[118 118 127 111 149 144 112 122] : k219
[127 131 100 132 138  77 122 148] : k270
[152 130 133 190 112 128 154 104] : k375
[112 151 154 130 190 130 104 128] : k612
[ 77 122 130 127 148 138 100 132] : k141
order: [151 104 130 190 130 128 154 112]
k612
all k612: [128]
7
shift -1: [190]
[189]
order: [132  77 122 130 127 148 138 100]
k141

[112  55 102  57] -> k692
[120  61 190  54] -> k546
[ 80  79 188  37] -> k943
[122  64 190  52] -> k404
[ 81  81 192  43] -> k37
[101  67 101 101] -> k824
[112  59 178  57] -> k835
[ 79  72 196  68] -> k345
[ 88  68 181  56] -> k180
[110  57 181  37] -> k78
order: [101 101  67 101]
k824
all k824: [101]
0 2 3
all k37: [81]
0 1
shift -1: [79]
[78]
shift +1: [181]
[182]

[147 121 107 122] : k129
[103  78 153  72] : k383
[154  93 181  74] : k940
[104 104 104  54] : k758
[101  69 172  70] : k177
[107 120 156 114] : k174
[147 177 107 177] : k532
[147 121 107 172] : k96
[228  56  84  78] : k263
[104 149 118 138] : k549
[172  58 170 105] : k277
shift -1: [156]
[155]
all k758: [104]
0 1 2
all k532: [177]
1 3
all k129: [121]
1

[121 129 182 124 103 132  71 142 113 124 137 204 131 162 182 113 182 182
 111 121 137 125 200 192] : k168
[ 72 128 139 119 150 145  77 106 166 118 123  30 151 143  99  92 157 134
 198 117 114  29 195 113] : k980
[149 116 100 135 130 129 106 158 142 138 138 196  93 155 104 134 179 237
 112 119  94 208 126 127] : k713
shift +1: [196  93]
[197  94]
all k168: [182]
2 14 16 17

[ 88 136  88 149  36 131  62 223  31  75  53 239 141  69  67 162  98  71
  30  84 145  50 109 183  96 142 108  47 143  32  17 241 147  29 188  56
  39  37  89 206  51 143  36  28  38  31  39  22  38 153 203  50  48  77
 149  71 156]  k262
[137 158 110 145 138 160 111 108 129 122 114  92 130 133 122 133 100 132
 126  95 101 145 164 130 106 151 161 153 118 129 124 101 151 130 120 120
 130 119 101 110 136  92 131 119 153 130 126 130 128 102 127 119 111 144
 152 113 138]  k116
[ 65  53  41  48  61  97  90 111  23  86  79 204  39  18  79  63  79  74
  76 119 226  35  48  69 189  44  31  43  37  67  56 159  48 106  70  95
  58 110 162  93  20 200  74 107  11  78 129  73  54 232  89  54  96  32
  50  86  47]  k494
[ 63  57 142  63  80 141 119 133 107 100 156 146 103  64  86 113 160  94
 125 149  71 201 159 127  98  66  87  65 122 152  83  78  73  57 145 140
 149  80 139 152 154  63 177  60 141 176  92  68 107  59  72 152  52  71
  79  93 133]  k915
[ 95  90 193 127 156  60 143 152 154 117 143 162 152 168 122 148 201 107
 152 197 141 153  76 139 148 115 101  91 165 171 163 159 111 156 141 128
 171 154 179 143 164 178 165 164 138 161 153 163 174 137 139 182 148 151
 107 136 138]  k855
[146 177  64 140  71 201  93 149  79 125  92 142 127  80 119 133  52 133
  57  63 122  83 176 145  98 152 153 139 113  63  71 152 160  80 149 107
  60  72  78 152  73 103  65  68 100  66  86  63  59 141 156  57  87  94
 159 107 141]  k568
[ 84  63 139  83 169  67 134  69 137 105 136 116  80 132 112  93 163  98
 182 187 173 149  73  74 187  76  83  98  87 184 167  93  73 191  59 128
 175 180 195  57 146 171 180 193 130 182 198 186 174 163  73 173 149 137
  70 118  78]  k860
[126  60  97  53  87  98 160 111 102 150 153 162  64  64 148  64 121 136
 125 157 199  60  69  71 187  51  46  99  83 100 121 131  53 126  91 154
  90 146 169 114  68 181  98 142  56 108 142 110  93 200  81 104 162  56
  54 157  58]  k810
order: [176  79  94  73  63 146  93 141 160 152 122  60  57 145  87  57  63 159
 125  64  80  86 152  72  92 127 140 201 149 107  71 133 100  63 177 149
 107 103 113  66  52  65 156 142  71  80  83  78  59  98 139  68 152 133
 154 119 141]
k915
order: [152 103 152 141 142  83  73 160 153  98  57 107 119  66  72 133 139 146
  60 125 141  59  80 100  78 133  57 152 149  71  52  64  87 113 176 122
 107  79  86  93 156  68  71  63 140  65 149 177 145  63 201  92  80 127
  94  63 159]
k568

[ 89 137  97 147  83 208  50]  k704
[137  50  83  97  90 147  36]  k298
[137  29 207 207  29  29 207]  k569
order: [ 50  83  89  97 137 147 208]
k704
order: [ 36 137  50  83  97  90 147]
k298
order: [ 50 147 137  89  97  83 208]
k704
shift -1: [50]
[49]
all k569: [207]
2 3 6

[140  96 135 124 121]  k393
[117 182 114 151 130]  k341
[152 167 132 147 123]  k695
[143  94 122 124 125]  k225
[112 175 132 149 141]  k588
[105 111 131 129 131]  k504
[172  47 145 109 130]  k886
[129  34 115 104 128]  k31
[117 182 130 133 129]  k731
shift -1: [104]
[103]
shift +1: [124]
[125]
shift +1: [133]
[134]

